A single turn carries every row of the set below to another of its rows. Some are shown first; where does it send the rows asked next?
tagep: [-2.33  2.77  0.39 -0.07  0.78 -1.87  0.30 -0.04 -0.67  1.19 -2.75  0.77
  0.89 -1.23 -1.64 -1.10 -3.67  0.40 -0.89  3.60 -1.35 -0.29  1.37  1.45
 -2.06 -0.90  2.21 -1.09  1.71  1.03 -0.36  1.52 -0.24]
pab: [-0.68  0.94  1.25 -0.13 -2.70  6.13 -0.92 -1.49  3.73  0.35  0.30  2.54
 -2.33  1.02 -0.61 -1.59 -0.96 -0.75 -0.66  0.55 -1.37 -1.43 -1.10 -0.47
 -0.49  0.86  1.91 -1.94  0.30  2.82 -1.03  0.04 -2.06]
zumo: [-0.81  1.67 -2.10 -3.62 -1.88  1.54 -0.97 -2.22 -3.30 -1.15 -0.49 -0.69
 -0.95  1.82  0.53  1.06 -0.47 -3.33  1.43 -0.98 -1.98 -2.38 -0.96  2.48
 -2.14  4.42  0.59  0.40  0.63  0.76 -0.07  1.84 -1.64]
parum: [ 0.06 -1.02  2.02 -2.25 -0.23  3.93  1.67  0.00  1.77  0.27  0.14 -0.13
  1.20  1.19  2.07 -0.34 -1.09  0.91 -0.40  0.55 -0.12 -1.30 -2.57 -0.46
 -3.96  1.21 -2.03  1.21  3.32  4.01  1.28  2.56  1.47]
rafu: [ 0.50 -0.24 -2.33 -1.23 -1.46  0.82  0.91 -1.57 -4.49  1.13 -0.98 -0.07
 -0.19  0.47  0.32 -0.40 -1.08  2.05  0.00 -1.77 -0.09 -0.85 -2.70 -1.58
 -3.04  2.80  0.34 -0.78  3.64  0.50 -4.43 -1.23 -1.11]
Vomup: [-3.39  0.46 -1.73 -0.19  1.01  2.02 -1.21  0.20  0.47  0.73 -1.80 -1.93
  2.48 -0.69 -0.65  0.08 -1.72 -1.08  0.91 -1.97 -1.16 -4.46 -0.88  1.70
 -2.33  0.50 -2.01 -0.42  1.59 -1.05 -2.07 -0.66 -5.10]
kup: [ 2.56  0.87 -0.76  0.15 -0.11  3.56  0.63  2.77  1.96  0.62 -0.51  3.38
 -0.13  0.96  0.49 -1.62 -0.96 -2.06 -0.23 -0.49 -2.80  1.20 -1.60  0.13
 -0.42  2.88 -1.03 -0.08  1.49  2.12  1.45 -0.94  2.05]
sula: [-1.61  0.52 -1.54  2.85  0.26  0.56  1.40  0.51 -0.86 -2.80 -2.13 -1.79
  0.10 -0.08 -1.68  2.01  0.30  0.50  1.41  0.41 -2.39 -1.04  3.03  1.57
  0.67 -0.33  1.16 -0.25  0.44  2.59  0.33  1.66  1.05]
gov: [-0.95 -1.54 -0.24 -3.66 -0.45  2.65  1.44 -1.02  1.88  1.34  1.12  0.21
 -0.68  0.13  2.16 -0.96  0.04  1.88 -0.21  2.48 -1.46 -3.27 -3.66 -1.96
  0.43  0.86  0.14 -0.60  1.61  3.15 -0.43  0.77  1.25]
fuva: [ 1.50  1.41 -1.23  0.75 -0.86  2.17  1.50  1.21  4.44 -3.41 -1.13  0.60
  0.56  0.82 -3.01  0.22 -2.79  1.15  0.48 -0.83 -0.62  0.08 -3.06 -2.44
 -3.51  1.21 -1.47  0.42 -0.48  1.74  1.42 -0.92 -2.07]
sapas: [ 2.72 -1.27 -2.12  1.06 -0.14  0.79  3.10 -0.52 -0.27  0.23  0.91  3.18
 -0.23  0.08 -1.03 -0.56 -2.24 -4.05 -1.88 -0.87 -1.35 -1.37 -2.79 -0.54
 -2.24 -1.02  1.49 -2.18 -0.96  3.65 -0.09 -0.53 -0.35]
Sulu: [-0.65 -1.14  0.53  1.93  1.17  4.65 -1.34  0.01 -1.05 -0.53  0.87 -3.70
  1.72  0.90 -0.52 -1.90 -0.70 -2.83 -0.92 -2.31 -2.45  0.81  0.19 -1.73
 -0.27 -0.73 -0.47  1.40  1.34 -1.41 -2.33  1.43 -1.73]
zaz: [-2.23  0.60 -1.48 -0.74  1.42 -0.69  2.02 -3.27  1.85 -0.04  2.21 -1.53
 -0.68  0.51 -0.58  0.57 -3.84 -2.80  2.55  2.64 -2.50  0.65 -0.43 -2.55
 -1.23  4.10 -1.58  0.54  2.44  0.45 -1.55  0.81 -0.06]
sezes: [ 0.26 -0.51 -0.44 -0.14 -0.43  3.26  3.05  0.42  2.44 -2.38  2.13  0.73
 -0.79  0.41 -4.08 -1.36 -2.23  0.75 -1.35  0.54 -0.26  0.50 -4.81  2.39
 -0.48 -0.58  0.50 -1.28  0.89  0.93 -2.55 -0.54 -0.35]
bobil: [ 1.57 -0.90  0.74  1.08 -3.44  3.48  0.50 -0.27  1.70 -0.17 -2.36 -0.67
  2.02  0.00  1.52  0.95 -0.86  0.21 -1.74 -0.33  0.19 -0.25 -3.26 -1.07
 -4.87  0.72 -0.61  3.26  2.36 -0.24  0.32  2.04 -0.25]
Morup: [-0.55 -2.51  0.55  0.25 -0.78 -0.02 -0.94 -2.61 -1.87  1.12  1.05 -2.01
  0.05  2.26 -2.36  3.15 -1.06 -1.14  2.40 -0.91 -0.62 -0.29 -1.35 -1.37
 -2.67  3.84 -2.11 -1.33  1.48  3.26 -2.02  0.85 -0.96]
Timi: [ 0.83  0.47 -0.03 -0.90  0.42  0.52 -0.28 -3.85 -0.32 -3.09 -0.62 -2.98
 -4.63  3.28 -1.00  1.24 -1.06 -0.50  0.76  1.97 -2.05  0.17  0.23  0.06
 -1.29  0.15  0.30  1.40  3.64  0.63 -3.02  0.29 -0.18]
tumuk: [ 1.30 -0.83 -0.68  3.41 -0.12  1.21  0.13 -2.57  3.76 -1.71 -1.71  3.03
  2.26  2.07 -0.98 -0.27 -1.04 -1.40 -1.46  0.91 -1.46 -1.76 -2.53 -0.70
 -1.28  3.10  3.04 -0.17  1.86  2.05 -1.66 -0.55 -2.77]
zafaz: [ 1.33 -0.19 -2.60  0.70  0.85  2.03  0.59 -1.85  2.16 -1.41  0.64  0.05
  2.18 -2.84 -1.05  2.28 -0.64 -4.33 -0.16  1.68 -1.74 -1.47 -4.51 -2.10
 -0.46 -1.20  0.15 -0.47 -0.74 -0.43 -2.72  2.29  0.87]
puzul: [-1.31 -0.59 -2.28 -0.43  1.25  2.06  0.38 -1.82  0.98  0.41  0.01 -3.63
 -2.60 -1.49  0.23 -2.85 -1.20 -3.17 -0.34 -0.69 -1.03 -0.47 -0.18 -2.76
 -1.50  3.16  0.01  2.27 -0.55 -1.94 -0.73 -2.79 -0.95]
ket: [-1.76  1.57 -1.55  1.10  0.01  0.59  0.32 -0.96 -2.51 -1.10 -2.16 -1.40
  0.20 -2.34 -2.37 -1.94  0.03  1.27 -1.00  2.24 -0.70 -3.22  0.78  3.00
 -2.78  2.68  0.48  0.42 -1.04  3.05  0.79 -1.46 -1.05]
Minu: [-1.21  2.21  2.25  0.83  1.75 -0.40 -3.50 -0.34 -0.86 -0.80  0.13 -0.55
  0.38 -1.63 -0.77  1.35 -1.97 -0.87 -2.93 -0.14 -0.06  0.59  0.08  3.59
 -2.51 -0.59 -1.17 -1.19  0.42  2.37  0.07 -0.26 -1.48]
tav: [ 2.37  1.02 -1.47  1.47 -0.17  2.82  0.64 -2.60  2.67 -0.91 -2.32  0.86
  1.66 -2.72  0.69  0.67 -0.71 -3.78 -1.73 -0.04  0.11 -1.57 -3.38 -1.51
 -5.11  0.99  0.66  2.31  1.06 -0.92 -2.71  1.24  0.68]
Diru: [-0.01 -1.40 -0.88  0.70  2.57  1.81  0.39 -2.37 -1.01 -0.01 -2.12 -0.99
  0.34 -0.59  0.10 -1.31 -1.64 -2.88 -1.69  2.24 -2.22 -1.23  2.26 -1.98
 -1.12 -1.14 -1.98 -1.83  5.04 -1.20 -1.00 -2.13 -1.89]
guvu: [ 0.32 -2.34 -0.53 -1.67  1.77  2.88  0.05 -2.49  1.86 -0.75  1.60 -1.34
 -0.05 -1.53 -2.08  0.41  1.84 -0.70 -0.37  1.76 -0.80 -3.37 -4.64 -1.95
  0.74  0.35 -0.25 -1.75 -1.04  1.71 -2.04  0.06  1.67]
ruvot: [-0.73  1.49 -0.21 -0.26 -0.63 -0.48 -1.06 -1.11 -0.25 -2.71 -2.06 -0.07
 -1.73 -2.30  0.38  1.61 -0.38  1.04 -2.99 -0.85 -0.08  1.42  1.70  0.66
  0.13  0.04  1.83 -1.88  1.70 -1.68  0.21 -1.37 -0.04]
begi: [-1.36  2.20 -1.20 -2.39  1.22  3.51  1.10 -0.58 -1.73 -1.26  0.64 -0.07
  2.57 -0.24  0.52 -2.47 -3.32 -1.55  0.10 -2.62 -0.59 -0.69 -0.37 -1.44
 -3.61 -0.10  0.04 -0.52  3.32  0.96 -4.81  2.97 -2.24]
vogo: [ 0.22 -2.30 -1.77 -3.49 -0.61 -2.05 -0.89 -0.56  0.55 -2.03  0.97 -1.83
 -1.30 -0.91 -0.71 -1.67 -2.55 -3.58 -0.47  0.35 -0.26 -0.52  1.12  1.15
 -1.23  0.18 -3.73  1.23  0.59  0.57 -1.80  0.19 -2.53]
rer: [-1.30  3.81 -1.14 -0.38  0.71 -0.62  0.43 -2.02  1.29 -4.50  0.75  1.11
 -0.52 -2.70  0.64  0.04  0.27 -0.74 -0.83 -1.53 -1.63 -1.89  3.31  1.91
 -0.95  1.80 -0.71 -0.16  0.39  2.18 -1.10  0.80  0.14]
zogi: [-0.31  3.18 -0.16 -0.63  1.38  1.47  2.59 -0.78 -2.96  0.45 -1.51 -0.74
  0.65  1.88 -2.99  0.44 -0.60  0.26  1.42 -1.58 -4.22 -2.23 -0.60 -0.16
 -3.13  0.27 -1.07 -0.64  3.10 -2.56 -0.84  0.77  0.98]

Minu goes to ruvot
zogi goes to Vomup
parum goes to bobil
And these:
kup goes to fuva
begi goes to Sulu

A single turn carries every row of the set below to another of its rows. Some are shown first; where does it send the rows asked next?
Mel: [-1.38  0.62 -0.17 -1.97 -2.84  1.59 -1.74 -0.68 -0.15  0.70 -0.70  0.09
  2.31 -0.62  1.89  1.93 -1.09  4.68 -2.53  2.42  1.24  0.69  2.43 -0.53
  1.59  0.30  1.08 -0.54]
lag: [ 0.81 -1.88  0.03  2.57  0.78  1.24 -0.04 -0.30 -0.90 -1.79 -0.90  0.35
  0.33 -0.46 -1.80 -5.20  0.40 -3.03 -0.37  1.48  2.05  1.43 -0.73 -0.18
  0.28  0.90 -1.28  0.51]
tulo: [-1.32 -0.38  0.66  0.32 -2.39 -0.35  2.56 -0.26 -1.02 -3.40 -1.35 -0.19
  2.56  0.59 -0.05  1.82 -1.45  2.23  1.57 -0.05  3.18 -1.70 -1.06 -0.08
 -0.84 -0.53 -1.53 -3.08]
Supeg: [-1.44 -1.86  0.19 -1.50  0.02 -0.64  0.61 -1.18  1.56  3.19  1.52 -0.30
  0.26  0.17 -1.61 -0.31  0.39 -1.15 -0.59  0.75 -0.97  1.65  0.48  1.03
 -0.87 -5.22 -0.99 -1.52]
Gev: [ 0.38 -0.39 -0.48 -1.08 -0.51 -1.53  1.71 -1.44  0.78 -1.41 -2.91 -2.05
  4.33  0.57  1.83  1.50 -0.22  3.31 -3.23  2.17  0.37 -0.21 -0.88 -0.25
 -0.48  0.00 -1.46 -0.56]
kar: [ 0.58 -0.31  0.58  1.54  0.19 -0.08 -0.25  0.24  0.67  3.27 -1.46  1.84
 -1.10  2.28 -0.67 -2.23  3.56  0.71 -0.53  1.14  3.68  0.79 -2.20 -0.51
 -0.90  0.81 -2.19 -0.07]
dulun: [-0.79  0.00  2.41 -0.81  0.21  1.37  1.56 -2.02 -1.81 -1.16 -4.35  0.65
  0.19 -0.67  0.92  0.80 -0.46  0.61  1.12  1.00  3.30 -4.06  1.15 -0.75
  0.21 -1.41  1.44  0.07]
seb: [-0.62  2.05  1.78 -0.69 -0.30  2.55 -1.34 -0.94  0.83 -3.43 -0.99 -0.87
 -1.66  0.19 -0.61  0.72 -0.24 -0.59  0.50 -0.34 -1.90 -0.07  0.07 -0.77
 -2.16  2.49 -1.86  2.66]
Nim: [ 2.02 -0.30  1.58 -3.38  1.92  1.55  0.59  0.54 -1.26  0.88 -0.43  0.97
 -0.58  1.07 -1.85  0.31 -2.49  0.88  1.03  4.01 -1.74  2.19 -0.55  0.69
  1.59 -2.11 -1.34 -1.50]
Ret: [ 0.81 -0.57  0.87 -1.31 -1.44  2.30  0.94  1.24  1.76  0.65  0.35  2.46
  2.47  2.42 -0.26  1.68 -1.41  0.53 -1.46 -0.83  0.77 -3.80 -0.84  1.52
  2.82 -0.61  2.82  0.46]
semet: [ 0.99  0.94 -0.26 -1.92 -0.74 -1.26  0.43  2.86 -1.61 -0.45 -0.28 -2.12
 -2.72  1.68 -1.23 -1.25  2.49  2.53  1.18  0.78 -0.39 -1.64  0.87  1.94
  2.67  2.35 -0.25 -0.15]
rigo: [-0.78  0.71  1.23 -0.95  1.92  1.15 -2.21 -2.02  0.45 -1.65 -0.24 -1.05
 -0.89  0.03 -1.20 -0.80 -1.15  0.69  1.55 -1.21 -2.20 -0.03  0.18 -1.30
 -2.02  2.67 -1.99  1.80]
tenis: [-1.05 -0.51  0.24 -2.13 -1.08  0.42  1.54  1.75  0.63 -2.24 -1.17  1.08
  1.31 -1.64  1.04  0.71 -2.05 -2.21 -1.89  0.19 -0.35 -5.28 -0.06  0.78
  0.55  1.54  1.68  0.08]
zibut: [ 1.34  0.68  1.07  0.43 -0.86  2.27  0.49 -0.30  3.69 -1.36 -1.42  3.00
  1.89 -1.10  1.54  2.00 -2.81  0.85 -1.65  0.00 -0.78  0.15  0.59  0.40
  1.72  1.95  1.76  1.16]
ror: [-1.17 -0.66 -0.94  0.78 -0.52  0.27  0.13 -0.81 -0.79  3.07  1.79 -0.93
  1.34 -1.87  1.26 -0.17  2.44  1.13 -3.14  3.36 -0.68 -0.90  2.31  2.78
  0.10  1.19  1.85  1.23]
gug: [-2.07 -0.78 -1.81 -1.03  1.54  2.81 -0.36 -0.54 -0.16  0.93 -1.30 -0.61
  0.71 -0.19 -1.37 -3.60  0.17 -1.10 -1.68 -0.36 -0.31  3.38  0.89  1.48
  3.78 -2.58 -0.25  1.11]
mip: [-2.86  0.48  1.56  1.22  0.93  1.78  3.27 -0.67 -1.25  0.06 -2.34  0.64
 -1.02  0.23 -0.58  2.09  2.36 -1.60  0.84  1.05  2.91 -0.94 -3.54  3.06
  1.01 -0.73 -0.47 -0.32]
muba: [-4.24 -0.51 -0.74  0.83  0.97  0.30 -0.31  0.49 -0.18  0.06 -2.33  2.40
 -2.57 -0.76 -2.15 -2.76 -0.33  1.60  0.43  1.43  0.12  2.74 -1.91 -0.74
 -1.18  0.70 -1.12  0.21]
vone: [-0.38  1.40  0.19 -2.00  2.65 -1.35  2.10 -0.21 -0.54 -2.59  2.85 -0.49
 -1.96 -0.47  1.99 -0.14 -0.34 -1.18 -2.52  0.76  0.08  0.93  0.77 -2.17
  1.48  1.13  0.37 -3.01]
Lokip: [ 0.46  2.97 -0.01 -2.23 -0.98 -0.26  0.51  2.45 -2.33 -0.61 -1.16 -0.26
 -2.07  2.77 -0.13 -0.94  2.20  2.68 -0.01 -0.57 -1.10 -1.94  0.28  3.15
  2.79  0.57 -0.82  0.20]
foti: [-2.33 -0.71 -1.39 -0.16 -1.01  1.78 -1.40  2.14 -2.71 -0.38 -1.35  0.12
 -1.45  0.80 -2.23 -2.08  1.75 -2.97 -0.74 -0.13  2.46  2.22 -1.41 -0.39
  3.03  0.34  0.91  0.46]
zas: [-1.90 -3.17  1.41  1.76  1.24  0.55  2.54  1.77  0.34 -3.37 -1.69  0.25
  0.05  0.89  3.81 -0.15  0.70  0.64 -0.50  0.75  2.25  1.17  0.00  1.79
 -0.79  0.52 -2.51 -0.51]
vaga: [-4.14 -0.53 -2.71 -1.80 -0.01 -0.80  2.47  2.21 -0.35  2.00 -1.35 -1.32
 -2.81 -1.17 -1.13 -1.25  2.46  0.09 -0.88  1.40  0.11  0.65  1.13  0.57
  0.95 -1.76  0.68 -0.66]
Lifi: [-1.86  1.72  1.97  0.04 -1.64 -0.03 -1.05 -3.29 -1.01 -0.62 -0.28  0.43
  0.40 -0.14 -1.32  0.65 -0.66  2.57 -1.88  2.30  1.07 -2.68 -1.06  0.32
  2.32 -1.02  3.95  0.42]
libam: [-0.26 -1.54  1.67  0.51 -0.76 -1.99 -0.51 -1.16  2.29  0.41  2.04  1.24
 -1.28 -0.61  1.53 -1.68  2.59 -1.37 -1.34 -0.64  1.78  1.42  2.40 -0.45
 -1.54  0.09 -1.56 -2.06]
zesep: [ 0.57  1.58 -0.69 -2.26  1.22 -0.92  2.66  0.58 -2.21 -2.23  2.48  0.88
 -0.47  0.67  1.79  1.27  0.56 -1.69 -3.37  0.60 -0.71  0.04  0.96 -2.38
 -0.30  1.23  1.23 -2.22]
duluk: [-0.40 -3.41  0.23  0.89 -1.57 -0.24 -1.28  1.37 -0.79  0.96  1.41 -0.01
  3.13  2.19  1.15  2.30  0.20  1.22 -1.95  2.27 -0.40  2.47 -1.37  1.64
 -2.17 -0.13 -1.29 -0.12]
sivis: [-0.20 -0.30 -2.05 -0.45 -1.48 -0.41  0.31 -1.12  0.37 -0.13  1.02 -1.57
  1.76 -2.02 -1.93 -1.37  2.14 -3.41 -1.82 -0.58 -0.36  3.56  1.15  1.69
  1.95  0.30 -1.12 -1.48]
sog: [ 1.48  3.16 -1.70  1.22 -1.85 -0.68  1.61  2.55  0.90  0.11 -2.32  0.62
  1.87 -0.06  2.37  2.15 -1.07  0.94 -2.16 -0.61  0.31 -1.67 -2.01  0.96
  2.06  2.03  0.73 -0.01]
Dudar: [-4.60  0.77  0.76  0.67  1.31  1.79 -0.63 -2.45 -2.97  1.75  0.13  2.88
 -0.55 -1.88  0.62  0.45 -0.54  0.36  0.39 -0.66 -0.41 -0.30  0.86  2.52
  0.61 -1.12  1.78  0.01]
Biru: [ 1.79  1.27  0.96 -3.22  0.87  2.76  2.05 -0.34 -1.17 -0.20  0.18  2.38
  0.45 -0.40 -1.85 -0.38 -2.22  0.98 -0.11  4.37 -2.63  1.13  0.59  1.99
  0.66 -1.11 -1.67 -1.40]
Lemo: [ 0.85  2.37 -0.60 -0.99  1.65  3.33  1.27 -0.29  0.09  3.08  2.50 -2.11
  0.62  2.87 -0.43  0.61  0.85  0.35  0.30 -0.16  2.94 -1.23 -1.08 -1.88
  0.49 -0.02 -1.96 -0.71]
zonar: [ 2.18 -1.63 -1.33  0.74 -0.21 -0.01 -0.70  0.54 -2.32  1.70 -0.30  0.55
  2.70  1.24 -0.01 -2.84  1.37 -2.44 -0.04 -2.01  1.86  2.29  1.08  0.38
  0.47 -0.93 -2.27 -1.57]
narub: [-0.14  1.23 -0.95  0.13 -0.93  2.21  1.28  2.23  0.24  0.13 -1.98  1.53
  3.16 -1.04  0.83  0.25 -5.23  0.49  0.09  0.65 -0.31 -3.09 -1.81  1.46
 -0.05 -0.47 -1.42 -0.34]
bizi: [ 1.27  1.90 -0.43  0.54  1.06  4.48  2.07  0.44  0.26  0.97  2.81 -1.14
  1.09  4.12  0.13 -0.17 -0.26  1.15 -0.46  0.01  1.90 -1.48 -0.26 -1.53
 -0.69 -1.33 -1.32  0.65]

muba goes to kar
zonar goes to sivis
And these:
narub goes to sog
tulo goes to Gev
vone goes to Nim
Dudar goes to mip
zesep goes to Biru

